Rotation paths and how fast each direction turns (deg/step):
Each turn is a multiple of 5 degrees from 10 to 175, or 0.
Each row of a path follows its step; steps can be skipped.
Path 1:
step 0: +1.87 +0.48 +0.47 -0.68 +0.21 -0.60 +0.26 +0.64 -0.80 +1.52 -0.79 -0.40
 -0.47 -0.08 +0.28 +0.67 -0.48 +0.27 +0.27 +1.36 +0.88 +0.16 +1.09 +0.43
 +1.26 +0.10 -0.73 +0.77 -0.78 +0.08 -0.62 +2.19 +1.55 +1.51 +2.49 -0.21
 +0.15 -0.46 -1.02 +0.49 -0.40 +0.85 +0.27 -0.10 +1.28
step 1: -0.74 -1.41 -0.36 +1.35 -0.02 -1.08 +0.56 +0.78 +1.12 +0.68 +0.56 +0.77
 +0.86 -0.26 -0.34 -0.17 +0.14 -0.88 -0.57 -0.42 -0.16 +0.51 +0.51 -0.43
 +0.95 -0.09 -0.14 +0.12 -1.87 +0.03 -0.13 -0.04 +0.26 +2.54 +0.94 -0.48
 +1.05 +0.19 +0.08 -1.90 -1.58 -2.18 +0.71 +1.05 +0.52
step 2: +0.98 +1.73 +0.47 -0.19 +1.11 -0.70 +0.15 -0.09 -0.36 +0.64 -0.81 +0.58
 +0.06 +0.63 -1.00 -1.51 -0.63 +0.05 -1.27 +0.94 +0.57 -1.04 +1.60 -1.21
 +0.52 +1.80 -1.89 -0.95 +0.20 -0.43 +0.44 -0.16 -0.29 +0.44 +0.06 -1.15
 +0.62 +0.66 -0.71 -0.95 -0.36 -0.74 +1.62 -1.74 +0.17
step 3: -0.15 +0.67 -0.73 +0.18 +0.08 +2.70 +0.35 +0.67 +0.19 +0.61 +0.92 +0.50
 -0.21 +1.50 +0.97 +0.02 -0.08 +0.65 -1.31 +1.24 -0.64 +2.05 -0.11 -1.38
 +1.18 +0.50 -1.16 -0.98 -1.06 +1.03 -0.87 +0.08 +0.10 +0.67 +0.41 +0.64
 +1.29 +0.21 +0.06 +0.50 -1.11 -0.55 -0.34 +0.57 +1.61
step 4: +0.96 -0.42 +0.58 -0.98 -0.36 -0.30 -1.16 +0.56 -0.57 +0.13 -0.27 -1.17
 -0.27 +0.21 +1.77 +1.98 +0.90 -1.46 -0.76 +0.67 +0.78 -0.40 -0.53 -0.87
 -0.24 -0.30 -1.93 -0.46 -0.90 -0.13 +0.28 +0.04 -0.16 +2.70 +0.95 -0.96
 -0.10 +0.55 -0.53 +0.76 +0.44 -1.03 +0.92 -1.36 +0.09
step 5: -0.46 +0.82 -0.45 +1.74 -0.02 -1.63 +0.38 +1.65 +0.54 -1.79 -0.88 -1.07
 -0.06 +0.66 +1.15 +0.21 -1.24 -0.49 -1.43 -1.24 -0.66 +0.96 +1.33 -0.14
 +0.95 +0.59 +0.38 -1.28 +0.55 +0.88 -0.49 +0.57 +0.33 +1.68 -0.22 -0.05
 +1.35 -0.63 +0.47 -0.38 -0.33 -1.13 +0.17 -0.34 +0.84
step 6: +0.71 +0.91 -0.33 +0.08 +0.70 -1.07 -1.72 -0.04 -0.77 +0.20 -1.16 -0.52
 -1.03 +0.93 +0.21 -1.11 +1.59 +0.48 +0.00 +0.41 +0.13 -0.77 +1.74 -2.47
 -0.05 +0.45 -0.85 +0.10 -1.05 +0.23 +0.21 +1.99 +1.06 +0.00 -0.07 +0.74
 -0.06 +0.52 -0.12 +0.97 -0.09 -1.53 +1.07 +1.05 +1.21
step 7: +0.79 +0.08 +0.62 -0.94 +0.90 -0.12 +1.41 +1.28 +0.17 +0.07 +0.84 -0.64
 +0.29 -0.04 -0.19 +1.42 +1.20 +0.57 -0.99 -0.07 -1.41 +1.16 -0.51 -2.45
 +1.07 +0.35 +0.03 +0.33 -0.32 +0.56 -0.91 +0.93 -0.76 +1.79 -1.09 +0.50
 +1.47 -0.54 -0.60 -0.72 -1.09 +0.00 +0.51 +0.97 -0.77
step 8: +1.41 -0.13 +0.85 +0.64 -0.66 -1.10 -0.38 +0.39 +0.89 -1.38 -0.98 -1.46
 +0.20 +1.27 -0.22 +0.13 -0.50 -0.03 -0.13 +0.80 +0.01 +0.64 -0.58 -0.81
 +0.29 +0.80 -0.93 -1.13 -1.12 -1.04 -0.13 -1.26 +0.13 +0.26 +0.38 -0.26
 -0.96 +0.42 -1.74 +0.74 -1.02 -0.80 +2.98 +0.43 -0.60
step 9: -0.39 +0.99 +1.69 +0.10 -0.01 -0.89 -0.27 +1.97 -0.63 -0.36 +0.39 -0.31
 +0.58 -0.45 +0.38 -0.69 -1.52 +0.85 -1.46 +0.99 -0.10 +0.37 -1.17 -0.59
 +1.66 +0.12 -0.08 -0.75 +0.43 +0.09 -0.89 +1.75 +0.73 -0.17 +1.13 +0.26
 +0.73 -1.56 -0.78 +0.71 -0.11 -0.69 -0.05 +0.42 +1.95
-0.31 +0.41 -0.48 +0.15 -0.02 -0.42 +0.19 +0.50 +0.25 -0.36 -0.40 +0.05
 -0.61 +0.37 -0.54 -0.36 -0.66 +0.17 -0.23 +0.26 +0.08 +0.00 +0.17 +0.12
 +0.23 +0.24 -0.55 -0.19 +0.25 +0.17 +0.20 -0.25 +0.15 -0.55 -0.15 +0.36
 -0.49 -0.05 -0.12 +0.08 +0.38 +0.13 -0.10 -0.08 +0.30 -> 115
+0.06 -0.05 -0.57 -0.12 +0.19 +0.33 +0.35 +0.40 +0.27 -0.17 -0.20 +0.32
 -0.06 -0.32 -0.46 +0.72 +0.30 -0.18 -0.02 -0.69 +0.34 -0.13 -0.21 -0.36
 +0.29 -0.66 -0.18 +0.18 -0.26 -0.06 -0.11 -0.16 -0.06 +0.46 +0.24 +0.19
 -0.62 -0.02 -0.47 +0.15 -0.10 -0.07 -0.21 -0.24 -0.22 -> 110
Path 2:
step 0: +0.91 -2.39 +0.63 -1.32 -0.91 -0.04 -0.56 -1.79 -0.12 +0.39 -1.18 +0.00
 +0.01 -1.41 -0.74 -1.10 +0.30 -0.70 +0.04 +0.14 -0.22 +1.00 +0.07 +0.69
 -0.65 -0.66 -1.19 +1.84 -2.73 -0.96 +1.34 -0.10 +1.49 +0.29 -0.94 +0.93
 +0.54 +0.93 +1.19 -0.70 -0.12 +0.18 -1.43 +0.34 -0.84
step 1: +0.65 -1.44 -0.84 +0.94 +0.69 +0.80 +0.54 -0.02 -1.55 -0.55 -0.03 +0.42
 -0.57 -1.52 -0.85 +0.00 +0.82 +2.59 +0.41 -0.54 -1.51 -0.22 -0.59 +0.17
 +0.40 -1.32 -0.52 +1.18 -2.57 +2.33 +0.81 -1.46 +0.17 -0.78 -0.07 -0.55
 +0.03 +1.15 +0.97 -0.69 +1.11 -0.23 -0.28 +0.60 -1.07
step 2: +2.12 -0.32 -0.21 +0.86 +1.62 -0.99 +0.82 -1.07 -1.47 +0.01 +0.94 -1.89
 +0.71 -1.88 +0.64 +0.55 -0.02 +0.58 +0.10 +1.86 -1.44 +0.30 -0.77 -1.08
 -0.78 -1.48 +0.90 +0.25 -1.25 +0.79 -1.00 -0.02 +1.08 +0.65 +0.53 +0.14
 -0.78 -0.61 -0.13 -1.46 -0.05 -0.17 -2.25 -0.24 -0.02
step 3: +0.76 -0.93 -1.68 +1.58 -0.95 -2.01 -0.41 -1.14 -0.89 +1.21 +0.64 +0.70
 +1.01 -2.51 +0.32 -1.81 +0.61 -0.19 -0.60 +0.65 +0.68 -0.22 -0.25 -0.68
 +0.12 -1.09 -0.93 -1.79 +0.30 +0.72 +0.63 -0.59 +1.04 +0.43 -0.82 +0.68
 -1.78 +0.34 +0.33 +0.22 +1.05 +1.40 -1.22 -0.47 -0.28
step 4: -0.94 -1.35 -0.49 +0.06 +0.28 -2.11 +0.53 -0.65 -1.32 -1.68 -0.13 +0.89
 -0.80 -0.03 +0.09 +0.09 +0.27 -0.24 -0.48 +0.47 -0.59 +1.58 +0.30 -1.84
 -1.90 -0.91 -1.37 -1.42 +0.20 +1.48 +0.39 -1.32 -0.41 -1.58 -2.44 -0.64
 -0.60 -0.34 -0.68 -1.15 +0.87 +1.12 -0.75 +1.20 +0.69
step 5: +0.04 +0.19 +0.36 -0.82 +0.97 -1.09 -0.57 +0.35 +1.05 -1.11 +0.28 +0.05
 +2.01 +0.22 +0.43 +0.03 -1.46 -0.36 +0.87 +1.81 -1.00 +1.39 +0.45 +0.63
 -0.99 -1.89 -0.07 -0.46 -0.10 +0.54 -0.47 -2.89 +0.72 -0.44 -1.81 -0.90
 -1.18 -0.37 +0.76 +0.18 +1.53 +0.73 +0.13 -1.72 -0.70
step 6: -1.38 -0.20 -0.20 +0.83 +0.56 +0.27 +1.19 +0.15 -0.42 +0.83 -0.31 -0.63
 +1.69 -1.13 +2.28 +0.69 -0.22 -0.02 +0.22 +0.07 -0.95 +0.92 +0.98 -0.40
 +0.71 -0.14 -2.97 +0.40 +1.59 -0.04 +0.68 -2.96 +1.94 +0.03 -0.48 +0.80
 +0.58 -0.69 -0.28 -0.07 +0.59 +0.31 +0.25 -0.74 -0.05
step 7: -1.58 +0.01 +0.96 +0.59 +0.34 -1.23 +0.04 -2.20 +0.32 -0.63 +0.12 +1.07
 +1.44 -1.04 +1.74 -0.71 -0.33 +0.04 -1.02 +0.96 -0.97 +0.03 +1.28 +0.34
 -0.75 -0.95 +0.21 +0.63 +0.41 +0.46 -1.12 -1.30 +0.96 +0.07 +0.20 +1.04
 +1.87 +0.72 -0.69 -0.54 +0.14 +1.04 +2.06 +2.31 -0.39
step 8: -0.76 +0.22 -0.22 +0.69 -0.69 +0.79 -1.22 -1.17 +1.42 -0.10 -0.03 +2.21
 +0.80 -0.48 +0.28 +0.11 -1.85 -0.47 +0.90 -0.63 -0.22 +2.07 -2.09 +0.17
 -0.75 -1.43 -0.93 +0.74 -0.05 +1.69 -1.10 -1.74 +0.13 +2.51 +0.36 +0.27
 +1.31 +0.69 -0.17 -0.93 -0.30 +0.02 -0.40 +0.66 +0.51
step 9: -0.69 +0.50 -0.65 +0.34 -0.53 +0.54 +1.72 -1.09 +1.74 +1.69 -1.08 -0.13
 -0.80 -0.21 +0.81 -0.54 -1.67 +0.33 -1.09 -0.33 +0.02 +1.39 -0.50 -1.98
 -0.71 -1.16 -0.77 +0.02 -2.13 -0.06 -1.26 -1.74 +1.15 -0.15 +0.06 +0.48
 +0.28 +0.30 +0.60 -0.11 +0.67 -2.58 +0.16 +0.86 -1.11
+0.23 -0.03 -0.17 -0.10 -0.12 +0.30 +0.31 +0.14 -0.37 +0.26 +0.17 +0.00
 -0.20 +0.08 +0.16 -0.59 -0.35 +0.06 +0.24 -0.23 -0.07 -0.29 +0.01 +0.04
 +0.70 -0.20 +0.01 -0.01 -0.41 +0.31 -0.92 +0.54 +0.21 +0.43 -0.73 -0.14
 -0.03 -0.10 -0.15 -0.23 +0.00 +0.00 -0.30 +0.51 -0.32 -> 45
+0.40 -0.30 +0.12 -0.38 -0.68 -0.12 -0.22 -0.27 -0.11 -0.71 -0.28 +0.25
 +0.14 -0.08 +0.26 -0.15 -0.04 -0.10 -0.37 -0.06 -0.24 +0.00 +0.09 +0.03
 +0.17 +0.43 -0.41 -0.42 +0.31 +0.20 -0.27 +0.49 +0.11 -0.09 +0.53 +0.85
 +0.08 +0.00 +0.09 +0.29 +0.09 +0.53 -0.16 +0.32 -0.02 -> 95
+0.38 -0.02 +0.28 -0.11 +0.31 -0.47 +0.20 -0.34 -0.19 -0.04 -0.58 +0.56
 +0.52 +0.26 +0.22 +0.41 +0.03 +0.09 +0.17 +0.19 -0.02 -0.19 -0.08 +0.41
 -0.49 +0.34 +0.36 +0.18 -0.37 -0.06 -0.60 +0.04 +0.04 +0.00 -0.01 -0.18
 -0.73 -0.33 -0.24 -0.16 -0.60 -0.01 +0.31 +0.17 +0.25 -> 135
Path 3:
step 0: +1.17 +0.94 +2.66 +0.60 +0.50 +0.04 +0.56 -0.72 +1.50 +0.00 +1.83 -0.43
 +0.12 -1.72 -0.51 +0.94 -1.10 -0.77 +0.01 -0.64 -0.63 -1.10 +1.55 -0.82
 +0.57 -0.54 -1.17 -1.31 +0.27 -0.41 +0.28 +0.22 -0.48 +1.29 -1.62 -1.21
 +0.05 -0.80 -0.67 -1.40 +0.29 +2.47 +1.07 +0.01 +0.77
step 1: +0.03 +0.53 +0.42 -1.52 -2.10 +0.78 -0.66 +1.38 +1.27 +0.20 +1.18 +1.25
 +1.56 -0.40 -0.37 +1.20 +0.51 +0.20 -0.24 -0.77 +1.54 +0.16 +1.16 +0.91
 -0.47 -0.10 +1.51 -1.08 -0.94 +0.31 +0.21 +0.84 +1.36 +0.84 +0.61 +0.29
 +0.22 -1.62 -1.93 -1.18 -0.56 -0.12 -0.06 +2.47 +1.28
step 2: +1.76 +0.58 -0.37 +0.60 +0.89 +0.55 -0.91 -1.97 -0.95 -0.73 -0.66 -0.01
 +0.27 -2.18 +0.45 +1.44 +1.13 -1.04 -0.58 +0.10 +1.23 +0.75 +3.02 +0.69
 +0.49 +0.56 +1.65 +1.13 -1.00 -1.13 +0.26 +0.47 -1.23 -0.65 -1.23 -0.40
 +0.86 -1.10 -0.32 -0.90 -1.07 -0.39 +0.58 -0.51 +1.03
step 3: +0.33 -1.02 +2.09 +0.36 +0.25 +0.28 +0.10 +0.38 +0.69 +2.04 +0.73 -0.63
 +1.17 -1.68 +0.29 -0.32 -0.10 -1.11 -0.96 -0.26 -0.47 -0.75 +1.60 -1.22
 -0.06 +0.37 +0.12 -1.19 -1.27 +1.24 +0.31 +0.31 -0.85 +0.21 -1.16 -1.78
 +1.84 +0.36 -1.01 -0.81 +0.16 +2.53 +0.73 +1.47 -0.78
step 4: +1.09 +0.76 +0.60 -1.03 -1.50 -0.98 -1.39 +0.94 -0.38 +1.20 +0.61 +1.20
 +2.10 -0.34 +1.20 +2.18 -0.15 +0.62 +0.25 +1.19 -0.11 +0.09 +1.15 -0.17
 -0.04 -1.35 +0.26 +0.29 -2.21 -0.79 -0.56 +0.74 +0.38 +1.27 +0.88 +0.50
 +0.38 -1.37 -2.27 +0.08 +0.03 +0.03 -1.09 +0.53 +1.17
step 5: +1.91 -0.09 +0.70 -0.34 +0.95 +0.54 -1.46 -2.68 -0.27 -0.04 +0.73 +2.05
 +0.47 -1.55 -2.21 +0.21 +1.13 -0.99 -0.07 +0.62 +0.05 +0.00 +1.73 +1.11
 +0.03 +0.25 -0.95 +0.20 -0.50 -1.26 -0.25 +0.95 -1.21 -0.97 -0.68 -0.88
 +0.47 +0.00 -1.32 -2.03 -0.83 -0.90 +0.23 -0.18 -0.19
step 6: +0.42 -0.67 +1.78 -0.17 +0.09 +0.51 +1.37 +0.38 +1.08 +1.82 +1.31 -0.48
 +0.09 -1.98 +0.63 -0.47 +0.33 -0.69 +0.68 -0.29 +0.54 -0.32 +0.32 -2.13
 -0.90 +0.37 +0.76 -0.42 -2.04 -0.32 -0.62 +1.59 +0.84 -2.17 +0.16 -0.14
 +0.49 -0.23 -1.38 -0.91 -1.47 +1.90 +0.63 +1.33 +0.17
step 7: +0.89 +0.36 -0.43 -1.09 -1.09 -0.34 -0.61 +0.24 +0.20 +0.35 +0.84 +0.32
 -0.33 -0.47 -0.58 +2.01 +0.04 +0.25 +0.99 +1.05 -0.40 +0.34 +0.79 -0.21
 +2.17 -1.80 +1.04 -0.91 -1.64 -0.69 +0.51 +0.43 -1.04 -0.39 -0.16 +0.63
 +2.63 -1.04 -2.19 +0.99 +0.23 +0.18 -0.08 -0.08 +2.54
step 8: +1.05 +0.52 +0.62 -0.94 +0.55 +1.56 +0.56 -1.43 -0.03 +0.81 +0.81 +0.57
 -0.01 +0.70 -2.64 +1.18 +0.65 -0.90 -0.24 -0.08 +0.74 +1.10 +2.61 -0.88
 -1.40 -0.31 -1.53 +1.00 -0.85 -1.20 +0.66 +0.89 -0.63 +0.65 -0.19 -1.72
 +1.60 +0.10 -0.81 -1.73 +0.62 -0.11 +1.19 +0.37 -0.61
step 9: +0.13 +0.91 -0.14 +0.19 -1.56 -0.81 +0.97 -0.13 +2.22 +1.74 +1.01 +0.04
 +0.78 -2.70 +0.49 -0.03 +1.11 -0.40 +1.76 -1.16 +1.21 +0.18 +1.22 -1.45
 -0.27 -0.57 +0.18 +0.24 -0.78 -1.64 -0.91 -0.06 +0.33 -0.19 -0.47 -1.30
 -0.21 +0.38 -0.53 -0.05 -1.07 +1.70 -0.86 +1.72 +0.86
+0.13 -0.51 +0.22 -0.45 -0.03 +0.07 -0.22 +0.09 -0.22 +0.09 -0.40 +0.43
 +0.58 -0.34 +0.78 -0.10 +0.47 -0.16 -0.21 -0.07 +0.17 +0.00 +0.44 +0.22
 -0.08 -0.24 -0.15 -0.09 +0.12 +0.18 +0.23 -0.28 -0.30 +0.22 -0.03 +0.25
 -0.03 -0.11 +0.30 +0.37 -0.19 +0.32 -0.51 -0.31 -0.84 -> 45
+0.31 +0.30 -1.13 -0.36 +0.01 +0.03 +0.21 -0.29 -0.06 -0.01 -0.32 +0.35
 +0.15 -0.24 +0.03 -0.24 -0.26 +0.07 -0.21 +0.21 +0.04 -0.33 +0.01 +0.31
 +0.30 -0.49 +0.32 -0.04 -0.51 +0.24 -0.50 +0.00 +0.36 +0.16 +0.07 +0.45
 +0.33 -0.42 +0.10 +0.26 +0.34 -0.33 -0.22 +0.12 +0.27 -> 130
+0.24 +0.36 +0.35 -0.44 +0.03 +0.04 -0.14 -0.24 +0.19 +0.37 +0.19 +0.19
 +0.19 +0.58 +0.00 +0.26 -0.42 +0.28 +0.35 +0.18 -0.47 -0.03 +0.22 -0.24
 -0.08 -0.35 -0.65 +0.21 +0.15 +0.13 -0.04 -0.04 -0.15 +1.00 -0.02 -0.28
 -0.14 +0.10 +0.16 -0.01 +0.81 +0.02 -0.26 +0.07 +0.08 -> 90
-0.37 +0.29 +0.13 -0.17 -0.41 +0.22 +0.03 -0.26 +0.01 +0.30 -0.73 +0.06
 -0.17 +0.44 +0.32 +0.01 -0.51 +0.05 -0.07 -0.13 +0.17 +0.13 +0.01 -0.36
 -0.85 +0.51 -0.07 +0.11 -0.06 -0.12 -0.12 +0.01 +0.09 -0.26 -0.08 +0.13
 +0.05 -0.44 -0.42 +0.37 -0.38 +0.12 -0.66 +0.55 +0.17 -> 145
+0.14 -0.27 +0.06 -0.32 +0.04 -0.36 +0.23 -0.40 -0.50 -0.31 +0.37 -0.21
 +0.33 -0.10 +0.09 -0.60 -0.26 +0.01 +0.33 -0.48 -0.44 -0.05 +0.01 -0.18
 +0.32 +0.09 -0.47 -0.15 -0.06 -0.08 +0.38 -0.48 +0.02 -0.33 +0.28 +0.31
 -0.55 -0.64 -0.51 -0.41 +0.04 -0.30 -0.10 +0.31 -0.01 -> 65
